Each named turn below is shown by a few rows before and after it. Which turns, in which order, take the first row of each later pair to the second? The first pair is answered.
nade (before -> after):
-9  26  26  8  2  -10  11  -11  -4  -8  10  7  6  -17  3  -8  -11  40  17  -1  13  -17  -17  -30  -8  -12  -5  0  -38  11  -9  11  -10  -14  4  9  ->  0  10  -4  10  8  -30  8  -6  -17  -13  26  25  15  -18  -17  -26  1  30  14  14  4  -28  -14  -11  0  10  -9  8  -22  0  1  15  10  -20  18  -9
12  7  -7  -5  -7  -3  5  -7  4  -7  -6  12  -4  2  -2  -3  12  -8  -7  -1  -8  -11  -7  16  3  8  8  -6  19  -10  0  -3  7  -7  -4  -14  ->  6  18  10  -7  -10  8  6  -11  13  -3  -16  -1  -8  1  9  6  4  -3  -5  -8  -5  -3  -7  4  -2  -4  11  -12  9  0  -5  -7  -7  -5  -12  -3
5  8  6  1  -2  17  5  -6  16  0  -3  2  -5  4  13  12  -1  -6  -12  -9  1  -5  -9  21  -3  10  5  -18  10  -6  0  0  -2  7  -11  -10  ->  1  16  15  -2  10  16  7  -2  21  1  1  -1  -1  -2  8  6  4  8  -7  -17  10  -4  3  9  -4  13  1  -14  3  17  0  -11  -3  7  -3  6
Vul (before -> after):
4  10  6  -4  22  -6  -3  29  -4  6  -16  20  3  8  17  -4  18  7  2  20  -8  -17  -1  -10  -5  22  -4  18  19  -13  6  -20  -1  -2  -9  -13  ->  1  15  15  -4  17  -3  -3  24  -4  8  -24  18  0  11  24  3  12  6  8  19  -8  -13  -3  -17  -7  11  -5  14  13  -19  2  -15  -7  -4  -14  -13
-3  17  -4  -9  0  -20  13  2  -23  3  -6  19  10  -13  4  -13  0  -9  -4  -4  -16  -11  18  12  6  23  -11  -19  18  -8  15  16  5  -4  11  -10  ->  -7  20  7  -7  -6  -16  11  -5  -25  3  -18  16  6  -13  14  -3  -9  -12  2  -6  -17  -9  13  5  3  8  -11  -22  13  -19  11  23  -5  -5  4  -12
5  22  -10  3  -19  1  3  26  -1  10  4  -7  -5  26  -14  -2  -13  -2  13  3  -12  11  23  -2  -11  -1  -13  21  -6  18  14  -13  6  -26  23  18  ->  8  4  -31  9  -22  1  5  28  -3  -6  7  11  -9  29  -18  -2  -7  -10  4  3  -17  -6  1  28  -4  11  3  14  8  -3  20  -9  17  -22  7  -8
0  -12  -16  12  -17  14  -7  -10  -3  -14  6  6  -9  6  15  -2  17  -18  -8  17  -9  7  -25  21  -4  15  22  -19  6  -7  -9  10  2  8  -20  -19  ->  -11  12  19  9  -21  18  -9  -13  1  7  -6  -19  -4  2  27  5  1  -11  8  14  -3  29  0  -21  -14  -9  1  -12  -13  9  -22  10  -15  3  -9  9
megas (before -> after):
-7  -23  -29  21  -17  0  -4  5  1  -16  9  16  -12  -17  -6  -8  5  -11  -7  -10  -11  1  -14  32  7  8  22  -18  -5  4  -21  -6  5  -9  -23  -9  ->  -10  -17  -15  20  -27  9  -5  -1  3  -10  -2  4  -17  -14  8  4  -7  -14  -4  -12  -10  9  -18  20  2  -7  22  -21  -16  0  -28  0  -8  -7  -32  -7
-5  -45  -14  -15  12  -1  8  -10  -6  -7  -26  1  3  -18  11  -9  -17  1  -4  18  -3  -8  -16  -34  -13  -18  17  8  -43  31  -5  9  -28  -1  2  9  ->  13  -42  -30  -16  1  3  4  -1  -5  7  -6  -13  11  -10  5  -8  -19  -15  -24  29  -14  5  -6  -21  -16  -7  5  19  -31  34  -4  15  -17  3  26  17
8  -14  -9  5  -8  -5  -6  3  3  -7  3  -4  -6  3  2  3  -16  -2  -3  5  -3  1  -10  8  4  -3  5  0  -12  -6  1  4  4  7  -5  -2  ->  9  -15  -13  4  -6  -8  -5  5  -1  -9  6  -1  -7  2  -2  -1  -14  1  -3  5  -3  -2  -9  13  5  1  5  1  -9  -5  3  0  8  5  -4  -1
-6  -1  -2  3  6  0  6  -12  12  3  -19  -7  -3  -10  -7  -8  3  10  5  -18  11  -3  1  -29  11  -12  2  15  -27  29  5  4  -10  -1  2  8  ->  4  3  -13  2  -7  4  2  -7  12  15  -8  -22  1  -3  -6  -1  -1  -3  -9  -9  5  10  8  -24  8  -9  -8  22  -22  28  5  8  -6  0  19  15
gavi (before -> after):
-9  2  3  2  -5  14  3  4  -1  7  4  -9  11  -1  13  10  -12  4  -7  10  -2  2  -2  -6  -6  -13  21  14  -18  -3  0  9  -3  8  -14  -11  ->  -3  1  -7  0  5  6  6  9  1  5  15  -5  16  -6  1  -2  -1  12  -13  10  2  -2  4  0  -5  3  21  19  -13  16  4  -2  7  9  -6  -2
-6  12  24  -5  14  16  6  -5  12  -4  -2  3  -4  -6  7  8  4  24  10  -15  10  -5  -9  -10  -11  5  10  -21  -8  32  -12  -22  -9  15  -19  5  ->  5  3  4  1  -18  17  -7  -3  -1  10  0  -18  -7  3  22  23  -27  -5  -5  10  -4  19  -17  -10  -17  -14  2  -4  -20  10  -18  7  -13  15  -12  0
6  18  -11  11  18  10  12  -2  16  14  11  -11  18  3  -5  -13  23  4  -12  -4  2  -2  28  -8  10  8  -26  -2  34  5  0  0  10  -9  18  23  ->  -6  26  16  13  8  20  13  -13  14  10  -13  -8  7  6  10  3  17  0  6  -12  1  -4  18  -20  9  -14  -23  -20  33  -19  -6  7  -8  -14  -3  11
Now pairs of rows:
(two turns a pair)
8  5  -1  6  31  -13  -12  -8  -2  19  -21  3  7  -10  -7  -18  41  19  19  0  7  -41  6  14  -17  3  -3  20  8  -7  5  20  4  -22  0  -10  ->  14  -2  -14  9  7  -13  -21  -7  -12  29  -21  -13  4  -1  4  -5  18  -4  6  19  -4  -22  -2  14  -21  -13  -6  32  -1  -24  3  41  0  -21  4  -15 -> Vul, gavi
6  22  6  0  -4  1  12  2  4  4  0  19  8  2  -11  -10  17  -1  -4  1  -4  6  0  5  1  17  -15  -4  18  0  -8  5  9  -11  7  -1  ->  4  23  10  1  -7  2  10  -1  1  2  -7  19  8  3  -7  -7  13  -3  -1  1  -6  7  -3  5  1  11  -14  -7  17  -11  -8  10  4  -13  0  -6 -> gavi, megas
2  0  0  -7  -17  16  -1  3  8  -5  -1  -16  -6  4  12  17  -14  -8  -11  -4  3  1  -7  9  -6  -7  8  -4  -5  4  -3  -2  -11  10  -8  -2  ->  -3  3  4  -8  -3  13  3  2  10  -13  -2  4  -5  0  0  9  8  -1  -3  -15  5  -16  -8  14  -1  4  13  -15  11  1  0  -11  -5  6  -11  -8 -> megas, gavi
8  9  10  -2  19  2  -3  -6  -11  -4  0  3  1  -14  -2  4  5  9  -6  0  -7  3  -10  2  14  1  6  14  -22  22  0  -14  -6  4  10  10  ->  6  4  8  3  4  3  -6  -13  -23  -6  -12  6  -6  -6  5  13  -2  -6  -1  7  -14  3  -20  5  15  -10  7  10  -19  -8  -1  2  -10  -2  -2  -10 -> nade, Vul
13  27  0  -1  14  -13  -3  -3  -7  18  10  -21  14  1  2  -14  -4  -5  -5  -5  12  17  37  -21  11  13  -31  16  -14  49  3  -17  10  -4  19  34  ->  -5  -7  -12  10  21  -29  -1  -16  -31  -24  -19  32  -3  -2  0  -18  9  -5  21  -8  16  -26  -5  -4  27  5  -1  -4  -7  -9  16  -4  12  -17  -32  -33 -> nade, megas
-25  -7  24  5  8  2  -5  -20  -6  -6  -6  1  -2  -21  11  9  -19  7  13  -20  11  8  6  -24  11  -24  14  12  -38  9  -14  4  -17  -1  -27  13  ->  -17  -30  -13  9  17  -19  -6  -13  -25  -24  8  30  0  -22  -11  -11  1  -2  12  -9  4  -14  -3  6  23  0  16  16  -15  -13  -1  10  8  -8  -27  -17 -> nade, Vul
-14  14  14  10  -9  -9  -3  -12  -15  9  5  7  -12  6  8  -2  1  13  19  -1  14  7  4  -20  10  -4  -14  19  -8  -9  -6  7  -1  -6  5  -5  ->  -18  11  13  9  -4  -9  0  -13  -13  3  3  10  -12  1  8  -4  2  20  20  -5  20  2  -1  -19  11  -4  -7  19  -13  -5  -4  2  -1  -4  -1  -4 -> Vul, megas
-4  -4  10  4  -6  14  2  -9  5  -15  -15  12  -15  0  14  15  -7  1  5  -9  7  -10  -23  8  4  -8  24  -17  -3  -15  3  4  -14  2  -33  -16  ->  10  18  7  -4  1  7  2  4  10  16  17  -16  7  -2  -3  2  -3  6  -7  1  3  15  23  -6  -1  8  -10  10  1  33  3  -7  -2  3  21  31 -> Vul, megas
12  -26  -50  9  -13  -3  -7  7  -7  -7  23  3  -1  7  -4  -3  -6  -9  -36  21  -8  6  -24  41  2  14  27  14  -1  -5  6  0  20  17  4  -8  ->  1  6  -4  2  -13  19  -6  1  18  8  12  -30  -2  0  18  13  -22  9  -31  4  6  30  -8  0  -11  -12  22  10  -30  37  -10  -14  -7  26  4  36 -> nade, Vul
17  -28  -18  18  -8  -4  -11  -1  0  -11  10  7  -4  -1  7  -4  -17  -6  -23  11  -6  -4  -2  14  13  -19  15  -2  -21  8  1  3  12  4  -4  4  ->  8  -17  2  19  -8  -3  -11  -6  0  -8  -6  3  -7  -5  15  1  -24  1  -8  8  0  0  3  -6  10  -34  9  -5  -32  10  -4  5  -2  1  -8  9 -> megas, Vul
9  1  -14  10  -19  11  -6  -2  17  15  13  -19  5  26  4  1  9  -11  -29  6  -9  13  0  15  1  10  -1  11  6  5  -2  -11  -2  11  15  6  ->  7  0  -11  9  -20  17  -5  -4  20  11  4  -18  2  26  8  8  6  -12  -31  4  -9  10  -9  17  0  6  7  6  4  -3  -4  -9  -3  13  6  -1 -> nade, Vul
